In the data rows, 128 means zero.
Here is a table of points, one per row:
[135 166 110 113 153 188 154 117 135  95 109 114  80]
[171 131 118 176  17 201 140 187 178 113  70 124  44]
[113 135 103 144  67 174 173 109 129   6  70 177  84]
[136 126  74 131  72 182 152 127 135  85  69 153  64]
[143 148  90 139  85 183 155 126 148 123  82 149  65]
[206 142  75 132  66 149 139 125  99 104  80 149  84]
[110 145 123 102  78 169 167 137 138  85 104 136  48]
[159 142  90 130  85 181 157 138 138 118  85 140  70]
[136 157 100  98  84 196 130  75 162 151  83  95  85]
[118 151 109  87  79 206 161 134 153  93  92 104  60]
[159 149 121 146 102 196 147 142 219 104  53 139  56]
[140 162  94 130 186 174 158 138 119 108 103 132  86]
[144 141  81 109  82 148 162 105  90 112  99 155  94]
[164 149  68 140  70 127 155 129  58 109 100 152 100]
[126 146 113 126  58 153 165 113 116  30  97 169  78]
[158 142 107  74  92 204 155 120 173 143  90 119  50]
[171 132 123 157  22 192 137 186 163 134  80  99  52]
[136 155 120 112  80 170 162 160 135 134 117 126  47]
[184 154  68 105  78 120 157 121  58  92 103 148  95]
[135 128  67 158  88 180 153 126 132  45  52 174  73]
[118 138  76  79  92 165 155 140 125  92  88 124  63]
[176 138  94 107  47 157 146 184 104 168 117 106  56]
[131 149 114 113 101 162 144 165 150 126 113 121  39]
[183 147 110 139  41 167 139 144 128 136  88 126  69]
[193 134  75 170  76 200 127 113 182 120  46 169  65]
[150 155 141 175  82 172 140 153 203  94  69 124  49]
[149 132 105 150  28 182 153 168 137 114  84 121  62]
[166 162 104  70  49 131 128  98  84 130 124  79  94]
[168 156  96 144 106 150 131 112 142  96  84 137  77]
[154 117  42 102  22 179 131 109 126 119  58 131  67]
[148 147  67 131 128 194 155 150 124 104  90 134  90]
[136 166 130 138  98 180 138 107 181  77  91 125  66]
[149 145  88 113  73 187 148 124 141 133  84 129  67]
[118 132  83 112  65 156 171  99 102  51  81 175  89]
[162 153  94 151  55 143 150  87 105  27  77 177  86]
[175 123  26 121 130 180 118  91 144  52  50 157  75]
[185 142 103 167 122 198 128 127 209 111  60 154  57]
[156 151  92 171  30 137 153 116  85  83  72 165  99]
[153 121  99 145  20 206 150 182 151 153  58 107  52]
[137 134  62 103 108 163 157 137 115 130  74 128  88]
[164 167 127 158  87 172 131 117 177 132  83 135  76]
[226 135  67 143 103 152 141 120 132 154  75 178  71]
[138 146  86 114  88 138 171 113  88  73 100 166  88]
[150 135  71 125  96 145 163 121  94 100  85 166  98]
[189 124  78 180  38 160 137 184 114 131  70 136  77]
[131 131  64  81  29 219 162 121 130 148  77 125  63]
[140 170 124 126 136 166 161 158 152 135 110 119  61]
[115 174 146 174 180 205 164 139 200  47  55 128  86]
[167 157 115  86  51 163 156 126 108  69 106 117  68]
[159 122  42 121  75 148 164 131  76 125  80 169  89]
[188 117  79 152   8 186 139 192 141 193  70 119  55]
[153 137  84  85  78 149 161 165  73 150 118  99  86]
[133 145 105 130  98 168 166 151 122  91  97 151  53]
[158 111 117 165   4 218 144 201 188 124  56 112  39]
[182 141  83 140  76 197 125 109 190 143  59 142  67]
[200 154  59 112  78  90 144  93  47 113 107 162 122]
[172 146  59 119 109 160 150 119 101 164  99 149  81]
[120 116  53  93  38 230 139 117 157  97  46 114  45]
[134 153 115 136  87 188 170 200 159 117 117 129  41]
[189 152 119 132  36 159 147 135 115 110  96 130  71]
[146 170 117 119 122 183 146 115 158 149  98 116  83]
[154 113  29 135  58 139 152 110  83 100  51 189 115]
[146 127  55 148 108 142 170 139 101  80  67 177 101]
[192 121  71 188  27 168 127 148 122  93  55 154  83]
[160 122 112 144   6 199 146 187 140 126  74 101  51]
[186 116  41 152  38 173 142 164  90 180  65 139  89]
[142 164 121 149 149 172 151 149 157  81 104 128  70]
[123 136  76  74  78 183 162 132 117 147  65 118  88]
[109 158 139  86  69 153 172 122 119  87 123 131  53]
[156 144  64 156  73 142 153 114  80  99  79 178  97]
[132 175 133 131 181 183 149 131 167  74 117 128  71]
[172 145  85 116  58 164 134 123 122 132  82 117  78]
[201 146  69 105  68 122 143 105  63 120  96 145  90]
[174 160 112  97  58 146 141  88 122  57  89 139  76]
[145 129  65 140  81 184 147 124 129  86  65 153  67]
[110 160 124  86  37 158 165 121  89  98 112 104  68]
[152 146 111 177  76 191 138 183 179 140  84 145  40]
[181 111  55 145  20 201 142 184 128 180  60 122  66]
[134 179 138 153 181 194 146 156 174  89 118 135  55]
[170 151 100 126 132 168 117 119 189 110  90 122  59]
[151 139  92 134  53 177 140 136 161 124  77 135  58]
[149 166 131 137 118 153 149 151 149 111 119 126  58]
[170 149  82 139  95 142 140 125 125 126  87 139  81]
[153 129  64 140  90 158 155 114 111  53  65 176  85]
[126 137  97 145  71 151 163  89 103  30  76 183  96]
[159 159 113 158  99 174 137 121 184  85  62 139  71]
[168 156 128 169  92 183 131 129 215  88  72 136  55]
[130 156 116 129 115 197 152 139 159  97  95 127  61]
[169 156  86 170 154 166 138 134 133  83  82 155  92]
[163 155 119 110  32 175 152 113 133  54  82 135  58]
[136 129  53 110  97 166 167 136  98  49  80 158  81]
[187 127  95 164  43 154 139 203 118 148  89 121  61]
[171 147  93 110  85 145 155  97 112  64  86 165  81]
[135 132  74 104  39 199 164 121 119 127  85 143  66]
[135 135  83 155 105 159 148 138 141  75  64 164  79]
[124 174 175 160 125 187 166 175 215 106  82 104  49]
[131 140 106  99  98 169 181 109 122  37  85 166  62]
[163 150  57 153  51 135 134 113  68 143  83 133 109]
[197 147  81 125 110 151 146 116 119 133  87 158  74]
[187 154 114  89  36 135 147 123  98 110 110 128  57]
[182 136  52 143  73 179 135 130 142 165  65 147  78]
[163 133 101 118  33 174 149 163 130 134  93 110  58]
[163 125  93 124  37 201 140 182 143 143  81 105  56]
[167 154 107 165 112 139 136 129 151  94  89 145  76]
[122 146  74 105 148 229 174 166 135 166  66 102  73]
[127 165 120 135 155 198 153 156 160  98 103 126  63]
[144 138  73 161  58 126 167 112  64  52  80 188  96]
[154 151  74 103  90 102 174 117  38  72 120 169 104]
[136 133  49 108  32 134 172 112  12 100  87 159 106]
[138 131  72 133  75 190 151 130 142  72  67 149  67]
[150 145  95 133  71 188 135 114 156 106  79 138  67]
[141 160 108 125 118 221 139 131 180 136  78 101  55]
[163 149  98  94  81 178 151 117 136 123  92 128  59]
[155 125  47 172  81 152 176 145  92  35  74 213 105]
[165 153  85 181 142 168 137 132 145  92  73 160  88]
[135 115  59  91  23 169 177 114  80  97  76 165  74]
[209 150 105 131  38 136 151 143  73  66 112 136  59]
[151 137 102 124  42 181 155 164 126 106  94 113  69]
[139 142  91 137  67 177 169 134 129  67  83 162  67]
[166 137  59 138  88 172 150 152 129 181  67 132  80]
[143 130  71 168  81 154 157 121 129  41  52 199  93]
[170 146  75 100  92 141 158 117  85 118 101 148  85]
[147 155 125 134  95 190 156 125 159  74  93 140  55]
[179 126  79 142  60 169 141 185 115 166  88 115  70]
[168 180 132 150 127 118 124 105 156  79 131 139  82]
[180 138  71 128  73 144 150 144  86 139  91 133  87]
[160 149  89 155 138 198 130 103 173  85  57 149  76]
[170 132  35 110 115 185 129  93 133 142  60 151  87]
[168 143  65 134 101 151 133 115 121 102  90 149  82]
[176 168 115 166 121 133 113 117 178 105 104 133  80]
[133 146  95 150  61 147 161 106 106  54  79 169  93]
[130 141 107 114  61 215 160 147 176 144  58 107  57]
[143 133  65 127  95 193 137 109 169  69  51 152  70]
[127 161 117  84  55 145 177 149  79 122 112  93  65]
[165 152  82 115  71 125 158 119  58 134 110 138  95]
[177 129  65 122 107 204 121 107 180 112  52 135  62]
[133 164  92 128 225 183 163 158 121  75 109 129  96]
[160 121  50 160  53 208 131 132 162 142  33 145  68]
[147 138  84 162  88 126 168 128 106  76  60 205 111]
[161 145  93 157  51 147 143 102 108  53  67 168  87]
[156 126  71 179  78 165 166 133 112  52  55 206  73]
[156 142  67 143 120 176 144 115 117 115  74 144  97]
[156 151  82 128  88 186 141  99 143 122  74 143  71]
[126 139  98 127  63 171 168 116 127  85  68 151  85]
[168 150 112 119  43 157 144 153 105 124 101 102  69]
[196 140  82 166  92 173 126 123 169 116  50 153  73]
[140 147 109 139  79 193 140 107 164 136  69 131  59]
[150 139  78 101  74 149 144 152 125 143  97 129  64]
[154 157 135 159  77 162 131 144 179 105 101 141  40]
[150 134  73 140  47 148 149 107 112  93  72 175  90]
[143 142  84 125  86 119 173 127  67  62 113 181  90]
[176 145  80  89  17 146 150 108  80 103  87 130  78]
[177 143  83 149  72 188 116 101 191 162  60 136  68]
[145 175 139 118  98 180 143 113 169 142  99 116  81]
[164 143  72  86  81 184 131 106 146 170  81 103  82]
[150 156 127 168  89 165 133 129 177  79  93 144  52]
[171 134  42 149  76 123 165 122  53  55  83 192 119]
[138 146 100 125  62 203 151 144 155 114  83 124  56]
[154 157 106 108  59 152 147 104 125 135  93 138  92]
[147 155  91 120  98 202 128  92 166 147  65 108  95]
[151 147 105 141  31 173 147 112 133  71  56 140  71]
[187 144  87 107  56 151 127 140 101 153 103  93  85]
[193 128  89 141  43 216 106 149 197 175  54  90  57]
[142 160 142 137  72 175 171 147 151 166  90 131  71]
[156 125 121 150  32 220 131 174 199 126  62  98  45]
[154 143  87 166  79 134 186 172  75 141  76 170  98]
[149 148 101 119  83 171 148 112 130 140  90 129  67]
[141 128  48 116 119 185 135 142 149 104  55 126  73]
[174 142  81 105  30 157 163 144  62 121  96 124  79]
[137 159  79  97  69 120 161 125  39 104 120 124 100]
[171 161  75 155 191 168 133 104 110  74  84 152 107]
[121 138  78 111  87 147 178 109  84  38  93 168 100]
[144 180 159 167 163 184 148 161 188 119 108 123  58]
[152 141  86 111  75 145 143 158 131 163  87 126  65]
[135 146  82 134 113 205 149 127 132 106  84 148  74]
[169 153  73  99  53 127 154 128  60 120 114 132  88]
[142 158 118 139 112 159 149 152 176  71  91 125  67]
[113 143 109 120  26 189 159 157 144 142  85 107  50]
[165 153  96 125  43 147 134  98 117  85  86 135  93]
[141 153 103 144 124 190 142 119 157  89  76 139  75]
[124 157  95 119  66 111 179 123  31  51 124 155  98]
[193 130  97 132  66 192 136 158 152 129  72 125  58]
[129 147 111 158  68 192 155 143 170  86  65 150  65]
[157 115  73 101   2 195 147 148 128 159  72 110  63]
[204 122  80 180  51 156 130 187 115 131  72 134  78]
[127 134  87 128  89 187 149 154 158  99  72 135  49]
[137 171 142 129 134 161 168 164 156 143 100 120  73]
[158 163 114 129  37 143 155 126  94 137 103 123  86]
[168 146  91 148  95 146 138 140 132 140  88 141  77]
[128 152 105  74  85 159 169 112 100 108 110 117  72]
[160 151  73 163 160 186 156 133 130  87  75 150  91]
[111 143 100 113  65 164 169  98 117  11  86 166  95]
[113 158 134 141  93 173 167 180 139 130 113 120  44]
[157 143 119 108  31 157 144 160 122 156 108 111  47]
[131 165 133 179 186 202 153 178 184 106  89 133  58]
[152 135  68 140  69 188 138 124 150 126  61 141  73]
[156 158 106 133  95 158 136 113 154  88 101 143  69]
[157 128  49 140  93 176 142 127 127 105  64 152  79]
[121 174 171 112 110 159 147 144 181  87 137 111  30]
[163 170 121 129 102 147 145 112 132 110 122 134  74]
[122 158 146 156 106 209 156 168 200 110  87 125  33]
[139 153 122 145 118 177 171 203 182 150  75  95  50]
[111 137 105 121  64 148 171 100 114  45  87 177  86]
[137 157 112 104  74 203 133 105 187 161  92  98  57]
[156 168 107  62 122 167 127  96 147 154 124  84  79]
[143 161 140  98  64 154 160 171 114 139 124 106  44]
[186 141  96 141  47 141 153 161  84 105  91 123  82]
[183 135 101 173  33 153 140 171 105  92  81 130  69]
[139 174 176 162 102 160 141 150 214  79 103 119  30]
[154 141  72 147  67 146 156 114 103  82  74 170  93]
[163 138  55 149  86 134 154 124 107 125  69 181 112]
[171 147  75 156  52 199  90  92 198 206  50 105  77]
[140 150 112 135  91 183 143 158 172 123  89 120  37]
[156 146  66  87  42 119 173 145   0 133 121 117 103]
[172 135  45 165  95 175 135 115 134 168  57 168  88]
[140 143  80 128  47 154 166 117  69  85  73 147  91]
[152 141  66 164  59 156 140 127 101 112  67 154  91]
[126 153 117 148 113 211 171 164 178 145  59 116  66]
[166 145  83 127  88 140 154 133 101 127  81 143  93]
[155 131  62 150  88 189 129 128 160 113  52 142  72]
[127 189 189 159 149 164 153 157 215  86 114 105  49]
[165 154 108  82  51 164 159  92 109  81  84 136  73]
[163 168 119 160 155 140 146 161 148  78 110 133  78]
[147 143  81 117  58 147 154 102 111  76  88 164  89]
[180 141  66 150  47 150 117  84 123 101  69 148 108]
[152 146  78 129  60 165 160 149 104 102  93 135  81]
[171 142  68 137  82 171 141 137 129 161  82 138  79]
[134 137  77 132  82 170 160 110 120  66  68 160  78]
[117 137  81 132  55 155 185 155  66 120  80 134  86]
[134 142  83 102  91 159 163 114 105  91  93 142  82]
[149 124  61 186  99 161 161 146 120  43  58 204  81]
[128 151 101  82  73 200 164 138 147 101 100 111  61]
[159 146  93 173 108 179 138 132 144  99  68 146  76]
[126 162 121 176 213 202 167 183 178  97  65 109  78]
[109 139  87  92  86 165 165 110 116  73  84 142  81]
[148 157  96  90  70 127 157 101  66  98 103 122  90]
[147 128 119 136  41 202 153 184 169 126  83 106  46]
[165 152  82 124  92 180 125 104 146 194  85 108  90]
[201 175 111 142 136 111 123  88 121  59 126 156  85]
[147 154 102 112 125 188 142 122 190 114  91 131  55]
[142 129  75 167  86 155 159 119 121  59  54 185  93]
[163 140  57 159 124 175 134 113 114 122  68 155  99]
[145 158 103 125 127 175 158 162 145  92 110 120  75]
[179 129  28  85 111 158 117 110 109 199  76 111 109]
[173 154 126 118 130 177 141 117 203  53  86 145  44]
[189 147  79 118  83 109 150  93  53  60  98 167 102]
[115 166 158 164 142 198 154 172 198  87 102 130  34]
[160 142  71 109  76 145 154 107  91  96  91 152  94]
[165 134  79 182  79 184 141 141 150 121  65 161  76]
[154 175 137 158 133 150 141 120 166  90  98 145  89]
[106 148 132  76  45 172 182 149 123 125 106 114  41]
[161 145  87 140  72 186 129 103 145 112  71 137  73]
[203 136  76 134  96 178 135 112 168 160  67 165  61]
[160 145  92 131 104 136 138 151 120 138 105 130  66]
[145 134  47 117 109 187 149 130 124 204  75 133  82]
[131 181 165 121 136 165 152 116 192  64 110 113  52]
[158 169 140 169 130 153 150 160 178  82 105 132  60]
[152 120  25 116 105 165 147 156 107 106  74 140  87]
[118 173 135 120 158 196 160 152 165  86 117 121  56]
[151 152  91 134  77 124 162 105  98  93  87 178 109]
[131 126  68 142  76 177 158 127 129  84  56 160  84]
[131 141  78 108  84 175 138  95 128 107  75 128  92]
[185 180 156 148 185 130 141 136 198  76 127 143  53]
[147 135  50  95  90 187 149 148 119 100  87 119  75]
[165 176 107 163 179 147 126  88 126  45 105 149  98]
[144 143 105 128  95 205 139 128 201 120  66 123  58]
[147 158  99  76  81 169 154 118 126 177 111 105  78]
[164 152  91 139  67 129 151 116  96 118  84 159 103]
[171 137  65 146  70 193 123 123 161 183  58 127  69]
[157 137  88  95  57 194 154 163 119 119  99 101  71]
[125 141 110 145  87 162 170 151 133  60  94 183  56]
[164 167 123 152 113 151 122 113 182  89  97 135  74]
[143 133  85 100  29 165 158 120 101 121  85 130  72]
[151 139  56  89 105 147 147 119  88 145  96 130  99]
[140 133  15 110 135 136 150  63  68  62  71 190 111]
[135 150 119 144  17 141 162 131 111  62  96 173  59]
[171 154 104 154  19 160 149 134 111 116  75 143  78]
[124 133  80 105  47 229 162 137 147 143  59 116  59]
[156 165 118 168 134 189 146 126 152 141  78 143  96]
[135 124  67 137  86 186 135 124 148  65  46 145  80]
[151 141  69 137 107 198 151 160 143 122  82 135  76]
[112 145 103 114  95 150 164 135 124  77  91 152  67]
[180 132  82 174  37 174 132 161 133 129  68 129  72]
[134 125  55  98 108 199 140 113 147  76  69 130  62]
[151 135  39 163 105 134 162  76  84  45  60 232 110]
[159 124  65 162  85 203 128 133 167 199  50 139  71]
[161 141  73 110  74 173 146 141 120 156  89 129  72]
[145 157 106 151  89 200 140 121 161  71  82 140  62]
[133 140  97 125  52 183 167 122 143 126  58 139  86]
[168 148  84 147  55 162 139 110 119  89  69 154  80]
[165 155  90 149 122 152 136 121 153 111  73 150  85]
[133 141  94 136  78 156 172 135  97  81  86 159  75]
[128 148 104 125  47 161 158 158 106 110  96 115  72]
[146 128  57 145 108 130 177 136  62  68  80 195  88]
[166 155 104 130  83 152 119  80 136 102 101 141  79]
[162 145 110 135  42 171 140 151 124 124  90 108  70]
[185 152 103 109  74 151 149 104 109  76  84 150  72]
[153 137  91 156  62 181 141 144 158 145  74 143  59]
[131 135  82 158  89 173 167 141 151  64  54 164  76]
[174 137  66 145  69 192 115 108 159 190  61 125  75]
[164 145  78 160 117 169 151 146 138 145  80 150  84]
[124 155 123 111  89 185 152 124 177  73  88 111  58]
[152 137  48 134 126 189 146 115 102 121  77 160  99]
[149 162 128 143  86 166 132 120 186  58  94 130  58]
[121 141 112 119  99 190 150 158 171 115  68 100  49]
[152 136  77 175  87 167 145 140 147 119  57 162  78]
[156 140  97 117  85 204 145 113 170 139  69 133  56]
[173 174 137 173  86 156 137 134 176 131  96 148  69]
[158 150  92  98 109 189 150  99 150 143  92 141  61]
[128 139 125 172  66 164 181 138 140  47  61 194  78]
[155 166 137 130 112 159 138 125 192  91 105 118  59]
[149 157 128 156 104 171 142 148 187  94  80 122  60]
[139 160  76 103  66 101 166 119  15 114 135 126 110]
[159 140  72 146  66 188 127 112 160 136  62 137  80]
[140 153 113 164  89 185 155 138 160 115  68 149  74]
[175 156 106 167 120 141 127 121 156  83  91 151  76]
[188 129 113 180  26 194 132 185 152 112  66 120  47]
[169 149  80 126  70 164 137 125 132 195  80 134  90]
[172 162 109 116  41 138 150 113  81  89 104 126  72]
[166 154 130 169 131 204 130 155 231 120  72 128  49]
There is one direction along which these points spread out most. For each point below, how far along it does it lie, from 0 to 99? The average is 50, and the first point in the table lies past the average.
[154 146 104 155  74 169 134 106 153 131  73 151  65] 56
[155 129 105 146  40 185 153 184 155 124  83 116  53] 61
[144 136 146 153  12 209 152 179 181 108  79 105  41] 71
[115 143 119 118  57 197 176 129 140  97  66 138  62] 54
[135 131  58 122  92 158 144 108 123  77  60 154  94] 39
[152 162 116 150 124 159 145 126 154  76 102 144  73] 58
[170 126 144 116  42 239 141 169 230 108  58 102  20] 86
[145 154  97 128 106 165 138 118 152  82  93 140  65] 55
[147 146  98  95  68 222 127 114 188 170  75  94  58] 72
[123 146  83 132 128 227 167 142 162 111  54 120  80] 66
[138 121  55 160  78 189 140 134 148  65  46 164  75] 48
[157 129  65 181  71 163 149 116 126  76  53 194  88] 39
[120 164 153 140 116 193 159 153 199 104  87 104  45] 81
[132 146  90 108  54 172 166 127 101  43  95 136  85] 36
[184 127  83 179  34 160 133 174 112 123  75 133  77] 45
[135 133  74 105  48 207 161 131 115 133  84 134  69] 46
[166 141  96 105  37 160 157 147  80 119  83 114  77] 36
[157 130  52 137  95 145 160 125  86 100  78 177 100] 29
[149 136  56  73  96 140 153 124  82 132 104 122  81] 33
[139 142 102 133  43 172 165 158 121 133  65 106  75] 50
[152 126  44 132  74 154 157 110  96 138  60 167 117] 30
[155 156 120 170  99 168 130 128 180  77  78 140  64] 65
[168 162 113 189 107 160 123 102 189  55  85 167  70] 62
[147 156 104 132  58 125 175 101  73  66 100 175  95] 24
[168 139  65 161  97 195 138 109 156 144  58 169  74] 56
[213 165 101  92  52 112 125  89  86  84 103 118  91] 28
[151 126 118 163   2 210 136 154 181  93  56 119  51] 65
[130 133  74 130  82 168 150  87 135  71  70 172  95] 40
[155 130  63 131  67 200 153 161 136 128  71 127  78] 52
[173 144  73 138  63 163 152 126 114  76  82 160  88] 37
[168 160  80 134  64  99 156 121  40 149 108 150 116] 19
[129 129  80 152  82 168 171 124 119  25  68 190  77] 37
[164 144  87 158  50 140 148 125  99  97  83 171  80] 34
[137 143  65 104 110 132 178 102  60  93 101 176 101] 22
[121 128  76 100 107 181 151 112 139  76  60 135  76] 49
[130 142  83 102  69 139 165 105 102  50 104 165 100] 29
[151 161 139 135  77 163 147 161 187  97 103 108  47] 70
[126 127  54 107  89 191 152 132 127  60  74 140  65] 45
[207 164  77 104  62 103 143  96  53  97 106 140  99] 18
[146 160  97 137  40 122 148 113  63  98 101 132 100] 25
[153 153  80 126  91 165 138  82 122 130  83 149  83] 44
[177 148  92 151  76 136 127 114 133 112 100 159  75] 45
[124 151 123 124  84 175 160 145 152 103  97 140  46] 60
[140 147 102 105  70 136 172 162  91 100 128 155  65] 37
[162 154 104  92  50 142 159 154  92 135 126 123  59] 40
[192 134  61 142  73 170 116  90 149 155  66 146  96] 48
[129 152  98 116  49 138 172 134  75  95 108 145  75] 31
[136 135  68 137  63 151 179 123  80  77  71 182  96] 26
[130 170  95 141 189 173 159 120 131  90  98 152  87] 57
[157 143  88 166 108 180 148 126 133 127  71 152  74] 54
[171 152  72 149 130 167 135 108 148 146  80 156  87] 54
[163 147  81 103 125 143 146 117 126  91  96 137  76] 45
[141 175 112 179 226 181 137 124 183  75  83 156  78] 75
[163 129  57 139  95 157 161 133  88 107  88 171  81] 34
[185 155 101  79  59 131 162 134  80 116 113 126  67] 33
[158 143  86 143  84 178 143 121 131 133  83 145  74] 51
[154 151  65 124  71 118 160 147  47 137 115 140  91] 24
[196 139  78 132  84 179 119  96 180 170  64 143  69] 61
[168 172 138 188 141 179 131 151 201 111  94 124  57] 81
[156 156 114 100  53 149 159 137 101  99 117 118  69] 41
[147 132  63 121  58 188 150 133 142 147  62 134  75] 51
[162 153 109 112  87 153 135  80 140 137  87 141  67] 50
[128 144  87 179  75 215 141  96 201 120  38 168  60] 68
[146 131 124 120  22 209 153 168 151 123  74  94  50] 63
[154 142  90 137  60 164 150 145 107 105  91 132  79] 43
[135 134  91 152  47 194 164 115 137 102  58 169  75] 47
[181 177 130  76  55  99 163 106  50  62 132 130  80] 21
[185 149  88 120  36 140 136  91  78  55  84 151  78] 25
[161 149 101 152  97 164 144 135 152 121  84 139  74] 57
[193 162  73 135  58  85 147 102  34  67 100 166 108] 9
[179 120  14 152 105 155 129 132 102 132  58 160  96] 35
[149 157 101 178 166 187 140 145 164  88  81 151  80] 67
[158 160 104 130  49 126 154 103  75  65  98 149  92] 26
[158 130  95 120  44 190 142 155 131 124  74 103  68] 53
[151 153  99 169 131 182 150 123 144 110  62 153 102] 57
[163 129  74 155  26 160 154 142 133 115  78 188  59] 41
[133 154 108 133  38 149 162 137  94 149  93 118  91] 41
[144 130 128 151  34 186 145 160 153  99  73 112  55] 60
[138 134  87 157  77 141 169 105  98  44  76 202 100] 28
[138 156 154 190  85 202 158 177 238 110  48 110  43] 91
[129 134  79 122  88 156 180 136  99  42  94 172  89] 33
[138 173 153 100  65 167 174 133 144 169 120 120  61] 61
[154 175 112 122 131 147 142 101 147  92 111 140  73] 54
[142 132  91 192  76 156 168 139 133  59  41 184  92] 44
[161 119  54 129  14 178 148 163 112 196  61 126  70] 44
[196 136  60 113  87 175 133 113 150 151  64 148  72] 51
[150 151  98 125  99 183 142 116 147 153  86 124  67] 59
[136 153 103  96  67 152 161 133  91 109 113 117  79] 39
[131 154 127 112  40 144 164 129 105  63 111 148  61] 38
[201 131  58 157  73 189 125 120 170 156  48 160  75] 57
[167 150 104 130  53 182 133 116 135  85  89 128  67] 50
[122 189 198 147 164 164 171 198 205 115 122 104  42] 92
[180 149 113 115  36 179 143 138 142  69  86 124  54] 51
[147 134  71 133  85 195 149 147 148  88  73 134  76] 54
[170 127  98 135  24 171 155 190 110 163  89 106  66] 49
[149 136  67 122  96 184 140 135 139 115  70 129  70] 53
[145 163 122 143 111 169 148 151 178  76  93 120  61] 67
[126 142 105 116  49 135 158 108 118  90 111 176  78] 36
[139 167 131 177 179 171 155 161 178  81  90 130  69] 75
[151 157  81 142 144 168 153 144 133 124 101 144  84] 55
[169 154  83 117 105 153 114  98 159 127 100 117  78] 55
[144 134  73  99  55 182 142 144 141 125  73 122  64] 51
[141 157  98 121 131 179 159 129 129  90 104 131  83] 53
[159 151  99  53  40 147 174 135  54 122 115 104  78] 27
[175 153 131 176  97 184 140 139 225  75  56 142  50] 78
[154 145  88 116  69 163 161 140 113 137  81 132  74] 45
[157 143  96 145 110 170 151 154 145 145  82 123  72] 60
[161 145  79 113  72 174 131 109 133 174  92 118  83] 51
[145 160  76  81 107 167 134  69 105  90  98 130  87] 38
[182 107  23 167  97 209 122 131 172 140  22 165  72] 57
[154 153  83 100  72 151 143 105 113 111  96 131  82] 40
[151 130  41 143  96 137 137 101 111  96  52 176 122] 31
[167 139  92 125  84 197 141 107 160 133  70 139  65] 59
[205 170  95  86  52 115 131  78  79  86 108 125  93] 25
[112 174 159 158 159 227 171 175 194 131  84 120  53] 90
[146 131  79 154  94 152 175 133  91  77  78 184  86] 34
[160 144  71 151 125 162 161 157 109 134  96 149  83] 48
[201 146  78 140 111 145 121  95 122  68  85 157  82] 41
[162 159  93  55  61 154 124 109 104 193 119  54  92] 46
[148 149  90 144  65 125 163 109  66  37  89 172  95] 21
[141 148  86 113  79 160 150 106 115  98  88 148  86] 40
[145 150 102 117  49 148 167 150  75 113  95 111  79] 36
[153 131  63 128  85 180 134 111 143  81  61 148  75] 47
[153 137  83 164 102 207 136 105 175 118  51 151  75] 63
[152 145  82 108  33 153 154 102 100  98  85 144  78] 32
